Named turns come first, each shown by rows before and after it. Which turns, in which order, take the first row of each pair that follows to the second? Write the first one first, as in the answered first pair.
j61:
[-10   6   9   2  12   7  -1  -3  -7   9  -7  -3   1  20  -7  -5 -15   3
   3   2 -11  -7 -21 -22   8  15   0   1 -18 -14  -8  17  10 -28  18 -14
   5 -19  -7  12 -22  19  12] -> [ -4  18   9  11  14   4   1  -5  -9  10   0   3 -13   5  -4 -13  -7   5
   7  13 -17   7 -16  -9  14  15  -4  -3 -30  14 -12  13 -24 -13  14  -8
   2  -7 -15   8 -17  23   6]
[  4   5  20  21   6   4   1   5   8   4  16  -1  10   6  14  -1  -1  -8
 -12  10   8  -6  -7  -1  12   0  -9 -17  -3  10   1   3   6 -15   0   1
   1  -2   1  10   4   6  -2] -> [  5   2  17  18   6   2   2   4   8   2  17  -1   4   4  14  -6   1  -8
 -12  13   9  -4  -4   1  12   3  -9 -19  -4  14   2   1  -4 -14  -4   7
  -2   4  -3   3   9   2  -5]
[  3  -7  -6   3 -10   7   1 -10  -4  -6  12  -8   3   7  -2 -12   4   6
 -13  -4  11  -9  -7   2   3  18 -10   2   8   1   6 -11  12   5  -8   7
   2  14  -3  -4  -2   0   3] -> [  3  -6  -5   6 -10  11   3  -9  -8  -4  15  -8   5   6  -3  -9   3   7
 -15  -7   6 -11  -7  -1   6  15 -11   5   8   1   5 -10  17   4  -5  -1
   2  11  -1   3  -6   2   7]
[  5  -4  10  -7   6 -24   4  24  12   0   2   0 -10  -5   3  -6   8 -10
   3  -4 -14 -27 -14  -2  11  22   2 -18   8 -11 -20   1  -5   4  -9  15
   4  14 -24  -1  -8   3  23] -> [  4  -5  10  -6   7 -23   2  25   9   0   2  -1  -7  -3   1  -3   7  -8
   1  -5 -15 -28 -15  -4  11  22   0 -15  11 -14 -19   4   3   5  -9  11
   7  10 -22   1 -10   4  25]
j961:
[  6  10  -2  10  -4   1  -8  -7   5  -2 -15  -3 -14  -8   5  -8   0  -5
   5   8  -5   0  14  12 -10  -7  15  -3  11   3  -2  10   2  -6  12   7
  -7   2   5   3  11  -5  -8] -> [ 11   7   2  18   1   5   4  -6   6   7 -10 -13  -5 -10   5 -11  -1  -8
  -6  10  -5  -1   4  19  -7  -5  10  -5  10   1   0   5  10   0  15   1
  -5   1   3   6  12   2  -2]
[ 11   1   7   4   9 -16   3  -4   3   7  -4 -13  -5   2  -2  -3 -14 -11
  -5   7   6  -3  -3   5  -2   0  -2 -13  -3  -7  -1  -1   7   1   3   6
   5  -2  -4  -5   3  -5  -1] -> [  4  -8   0   6  -1  -1   6   1  -1   1   3 -15   0   2  -8  -4  -4   1
 -11   0  15  -4  -4   3  -3   6  -9  -3   4  -3   7  -6  15   3  -2   2
  -1   9  -7 -10   7  -3  -1]
[ -7  -3   3   2 -12  15   5   6   1  -5  11  -4   3  10   8   3  11  12
  -7 -20  -2   1  -1  -9   7   1  -9  13  -4   3  -3   5  -2  11   0  -8
  -5  -1  12  -9   0  16  13] -> [-10   3  -1 -11 -11   3 -11   3  -1 -11   1   8  -9  11  11   7   7   6
   8 -20  -9   1   7 -14   0  -4  -1  10  -8   3  -8  14 -13   2   0   1
  -3  -4  17  -5  -1   9   7]
j181:
[  9  11   4  -4  -3 -15  -4  -7  -6   3  11   3  -6   5   1 -14  -4   3
  -8   1 -13  -5   3  -7   9   5  -3  -5  -3  13   7  -1 -13   6 -11  -5
   7   9  -9  14  -4  -2  -1] -> [  6   6  -2 -14  -8 -19  -7  -3   3  -6  -7   9  -7   1   3  -8 -10  -4
   2   3  -2  -3  16  -5  -7 -10   7  -6  -2   3   4   1  -8  -8  -9  13
  -1   4  -2  -2   6 -11 -12]
[ -5  11  -9 -18   2 -11 -41  -3 -17  -8   8  11  18  17 -27  15   1  24
  -2 -21 -12 -39  -2 -37  -3  13 -12   4  14 -17  15  19  24 -20   6 -18
  20   1  18  15 -26 -15  24] -> [ -1 -10 -20 -21  -7 -16 -27  -4   4 -16  -4  -3  25  10 -28  11   2  22
  -9 -17  19 -38   4 -20 -17  13 -10  -2  22 -31  20   0  38 -30   0  12
   3  11  18 -22  -3 -29  13]
[-16 -10 -20  16  -7   9 -22  -2  -1   2 -10  12  -5  14  -8   9 -21   7
   5 -17   4   4   3  -6 -15  -4   3  21  14  -4  11   1   0 -21  -4  -8
   5  12  11   3 -20  -2  -7] -> [-11 -19 -20  23  -8  12  -8  -7   1   9  -1  -2   3  12 -11   0 -14  11
 -11 -16  14   3  -5   3 -10  10  -3  17  19  -3  16 -13   4 -15  -9  -4
   5  22   3  -9 -13  -3  -2]
[ 14 -16  -1   7  -6   5  14  10   9   2 -17  -8  22 -13   3   9 -10 -11
  -7   0  18  -1  -4   3  -8 -15   5   2   0 -17  -5 -13  21  -3  11   2
  -7 -16   8 -22   7   4  -3] -> [ 16  -2  11  18   3  13  11   5 -10  13   5  -8  21  -4   4   4  -3  -4
 -15  -3  -8  -3 -17  -6  12   0  -5   4  -4  -4  -5  -6  10  15  11 -27
   8 -17   1   8 -13  20  12]
j302:
[ -3  -2   1   7  -7   7   2  16   5   0   3   3   6 -12  -3  10  -7  -4
   4   0   0  17   2  -6   0 -17   6  11  -9  -4  -3   0   9   1  11   1
  -1  -9   5   0 -11   5  -1] -> [ -1  -1   3   8  -4   0   2  11   5   5   0   0   7  -9   1   8 -11  -8
   4   2  -2  14   1  -6   0 -15   9   5  -9  -9  -5   2  13  -3  11   3
   4 -15   3   2 -12   4   0]
[  3  10  15  11  14 -22  -1  -4  -6  15 -16  -2 -17   4   1   1 -24 -11
   6   8 -19  -2   4  12  16  -9   8  -9 -15  -2  -5   6  -9   2   8  -3
   7  -5  -2   5  -5  -3  10] -> [ -5  13  12   8   7  -9 -14  -3 -15   8  -8   6 -23   8  -5   1 -14  -1
   7   2 -24  -4   4   0  20  -4   4   2  -9   7   1  12 -15   3   1 -17
   8   7  -4  12 -12   1  11]
[ -2   8 -14   6   0  28  19  12 -14  -5   0  17   0  -2 -18 -12  -3   9
  -3 -17  -4   5 -16   2   6 -19   3  17   6  17 -16  -8  -8  18  15  -6
 -11  10   7  -5   6  -1  -4] -> [  7   6 -12   9   6  15  31  10  -3   2 -11   5   6  -4 -13 -12 -15  -4
  -8 -10   0   5 -20  12   0 -25  11   6   3   6 -21 -14  -2  14  23   7
 -10   0   9 -11  14  -8  -7]
[  0   0   1   2  -6   6  -7  12 -16  -6  16   7  -3  16 -12  -2   2  -1
 -15 -14   1  -4   0 -14  20  19 -22   3  -2   6   6  10 -11   5  -3 -10
   0   5   5  -9   0  17   8] -> [  1  -1  -2   8 -10  12   2  17  -8 -13   8   6   1   3 -13   0   0  -2
 -13 -10  11   5   6  -5  12   7 -21   9  -3   8   9   4  -7   9  -1   0
 -12   4   7 -26  13  17  -2]

Each pair is two turns apart.
[-17  13   9  -3   8   0 -13   8   4  -1 -20  14 -12   4   0  11  -6 -15
  17   3  -6   6  -6 -17  -5 -25   0   5 -10   3  -5  29  -8  -3   4 -21
  -9 -19   5  10 -13   4  -4] -> [-15  11   4  -4   7  -3 -12   8   9  -7 -20  16 -18  -7  -1   9  -3 -12
  19   8   0  13   2  -7  -7 -25   2   4 -12  14  -6  24 -20   0   0  -8
 -17 -12   3  -1  -4   2 -12] : j302 j61
[  2  23   5 -22  -1  -7 -14  -1   5 -14  -8  14 -17 -21   5  13   0 -10
  29   3  -2 -11   6   9 -19 -24   0  10   0  11   8   3  -1  -2  -1   3
   6   1   6   1 -13  -9  -2] -> [  5  11  10   0  -3  16  14   2   3  -2  11 -10   5 -26  -2   7   8   2
   2   0  11 -13 -11  19  -7 -12 -16  19  13  11  19 -15  23  17   0 -14
   2   9   0  -4  -8   5   9] : j961 j961
[-15  -7 -20  18  -2   6  10  -1   2   6  -1   9   2   5 -21  -3   9  -3
  -9   2  16  31   3 -12  -3   1  -9 -15  -6   0   1  15  -3  20   7 -12
   1  -2  -5 -12   4  14  -6] -> [-14  -1 -14  18   3  -2   7  -2   1  11  -6  12   2   7 -17  -3   2 -11
  -7   3   8  31   2 -14  -4  -3  -5 -17  -9  -4  -4  20  -3  19  12 -14
   7 -12  -2  -3   3  15  -3] : j302 j181
[  2   5  -2   8   1   2  16   5   3   2  -7  -2   7  -9  -5   7  -6  -5
   0   3   3   5  -1   6  -1 -13  -4   4  -4   7   2  -2   7   7   7  -4
  -5 -13   5  -1   5  11  -1] -> [  5   0  -1   5  -1  -5  17   4   7   2  -9  -8   9  -4  -4   6  -7  -8
  -3   3   6   2   0   7  -4 -12  -1  -1  -1  -1   3  -3  11   1   5   3
  -4 -15   4  -8   7   6  -3] : j961 j302
[  2 -13   3 -12  -8 -13   7   2   4   9   4 -12   6  -6  -5  -9   1  12
   0  -1   1   1  -8  19  -2  13  -2   5  12 -14  15  -1   8 -15 -10  15
   2   5 -13 -13  -1 -23   8] -> [ -2  -7   2 -18  -8 -16  -4   7   5   4  -5   0  -1  -9  -2  -1  -7   7
  12  -3  -1   1   0  12  -9   0   7   9   8 -19  10   6   8 -22  -5  16
  -1  -2  -6 -11  -4 -26   1] : j181 j181
[  0  -2   5 -24  -2  -7  -9   3   7   6   0  -1   3   1  -6   9  17   1
   0   7  -6  -4  -1  -5   0   8   2   0  11 -16   2   1   2  -2  -4  10
   2   5   4 -15  13 -10   0] -> [ -4   5   6 -18  -3   6  -9   8  -1   6   8   4   2  -3 -10   7  25   9
  -2   3  -7  -2  -2  -6   7   6  -6   8  10  -2   4   0  -4   8  -5  -2
  -2   9   0 -11   9   0   2] : j181 j302
[  0   4   4  19   1  17  19  12  -1   2   3   2   3 -18   4  -3   9   5
  -7   6   4   9  -1  17   5  -9 -12   0  -5  21  -1 -13  -4  16   3  -6
 -14  -1  -5 -14  10   6  -7] -> [  5   2   2   4   3  -7  11   7  10   1 -14   2  -2 -12  11  -1  -3  -9
   5  12   4   8   6  19  -6 -14   3 -14 -10   7 -10  -8  -5  -2   2  14
 -11 -10   0 -18  14  -5 -14] : j961 j302
[ -3   0  -1   5 -23  12  37  17   5   6  -6  -5  -4  -1  -2  -7   1  -6
  -2 -15   5  20  -6  -8   9  -6   2  -9   3   0   8 -13  10   0   6  -4
 -20 -13  -1  10  -2  15   3] -> [ -8   1  -5   0 -29  14  29  15   1   1   3  -2 -11   4  -3  -9  11   3
   0 -20   4  18  -3 -12  10   1  -1  -8   7   8  10 -12   1   1  -2  -4
 -20  -1  -7  10  -5  15   2] : j961 j181
[ 17   2  11  15  23 -18  35 -15  10  18  29  -6   7 -13  13  -5   1  -5
 -28   8   0  -4  -4  21   6  -8 -13 -10 -14   0   6  -8 -11  12   7   9
   8  -1 -18  -3   6   0   4] -> [  8 -11  -2   5   8 -11  29 -12  19   5  25  -4   4 -13   6  -5  11   4
 -27   0  21  -4   4  23  -4  -5 -11   0  -6  -1  14 -15  -3   1  -3  23
  -6  17 -17 -28  16 -10  -6] : j961 j302
[ 11  11   5  12   1   0  23   9   6  -8 -26 -15 -15 -20  -1  -8  -6   3
   8  10  10  12  15  22 -11   1   0 -22   2   8 -10 -12 -17   8  21  23
  -5   5  17 -14  38 -10 -15] -> [  6  16  14  -2  11 -14  -5  -8 -15   5  -5 -12 -23  16  -2 -14  -3   7
   6  -4 -22  -9   1  -9   6  33   0 -33   6  -2 -10   7 -24   0  14  -3
  32   9  11  30   0  -8  10] : j302 j302
[  6   1 -29 -12 -11   3  -2  11   1  -4  11  16 -18   4  -7  -4  19   2
   5  -3  -9 -23  -9 -12   0  10 -12  -3  -4  17   0   4  -8  14 -16   7
  -5  -2 -11  -6  -6  -8  11] -> [ 14   8 -25 -10  -2  -9   7  10   9  -2  -3  17 -16  -4   0  -1   7 -13
  10   9 -10 -15  -4   0  -8  -4  -3 -11 -12  14  -9   3 -11  13  -6  18
  -9 -17  -7 -11   1 -11   5] : j302 j961
[ 10   0   1   5   2  -8  -4 -13   9  11  -5  -6   6  -1   7  -7  -9 -18
  -1  11  -5   3  -1  11  -3   6  -1 -25  -1  -9  -4  -6  -4   7  -5   7
  -2  -5  -1   7  -8 -12   3] -> [  8   3   2   4   5  -6  -8 -10   7  12  -6  -2   7   0   7  -4 -12 -18
  -1   9  -8  -1  -2   4  -3   5  -1 -24   0 -12  -4   0   2   5  -3   0
   1 -10   1  14 -11 -10   5] : j61 j181
[-19 -20 -11 -19 -22  15 -17   7 -14 -20  18   0   1  25 -12   0  24  20
   2 -26  20 -12  13 -28  -1  29  -3  12  29 -16  11  -3  22 -13 -24  -2
   6  26  -4  -6 -16  -6  18] -> [ 17  -1  19   6  23 -25  15  -6  -7  22   6 -21  18  24  11   0 -17 -23
  -8   1 -10  -9  -9 -12   9  18   6 -26   1 -35  -9   0  21  -4   6  -5
  32 -26   3  25 -22   0  36] : j961 j961
[-18   0 -23   8 -21   9   2   3   0  -9  16   6 -24  -1  -1  -4  33  20
 -13  -7   3   4  21   7   8   6 -13  14   5  47   2  -5 -20   4 -20   1
 -19  27   4  -2  11   2   3] -> [-16  -3 -24   6 -23   7   2   4   5 -13   6   8 -25  -3  -1  -2  30  16
  -9  -7   8   3  25  10   0   0  -7  13   5  42   0  -6 -15  -2 -18  10
 -24  27   6  -9  16  -3  -4] : j181 j181
[ 17   4  -1  -7  10  -6  -8   3   8  -7  -8   3  -5  12   5  -3 -15 -19
  13  12  -8   1   1  -5  -5 -14  20 -15 -18 -28 -11  10 -11 -10   9   1
   3  -1  12  -2 -19  -4   5] -> [ 15 -19 -11  -9  -5   2   1   0  15 -13   2 -11   1  12  -2 -14   2  -7
  -2   7  13  -2  -2   5  -5   2  11 -14  -3 -27   1  -6  -3  -6  -7  14
  -6  23   3 -28  -7 -11   6] : j302 j181
[  1  -4 -12  24   9  11  35   0  -1  -7  12 -10  -9  -4   7 -26  13   2
   9  -5  -4  11  19  11 -10   3  11   4   0  -8 -13 -15   1  -2  15 -15
   1  -6  11  10  11  -5   0] -> [ -4  -1 -13  22   5  17  31   2  -5 -11  13  -5 -11  -5   6 -22  15   6
  13 -10  -4  10  22   5 -10   1  11   9   0  -6 -14 -12   0  -2  16 -23
  -2  -6  12  13   4  -3  -2] : j181 j961
[ 15  28   3   0  16 -14   2   1 -14  13   4   3  -1   6  12  13   5 -13
  22  -7 -14   1  -5   9   5 -19  -4  11   3   9   3  12  10   1   2   0
   5  -2  -2  -3  17  11  -7] -> [ 15  13  -5  -1   6  -7   9   0  -6   7   5  -4   3   2   8  10  14  -7
  16  -9   6   1  -2  18   1 -14  -7  12  11   6  11   1  18   0  -8  12
  -5  11  -5 -25  27   5 -10] : j181 j961
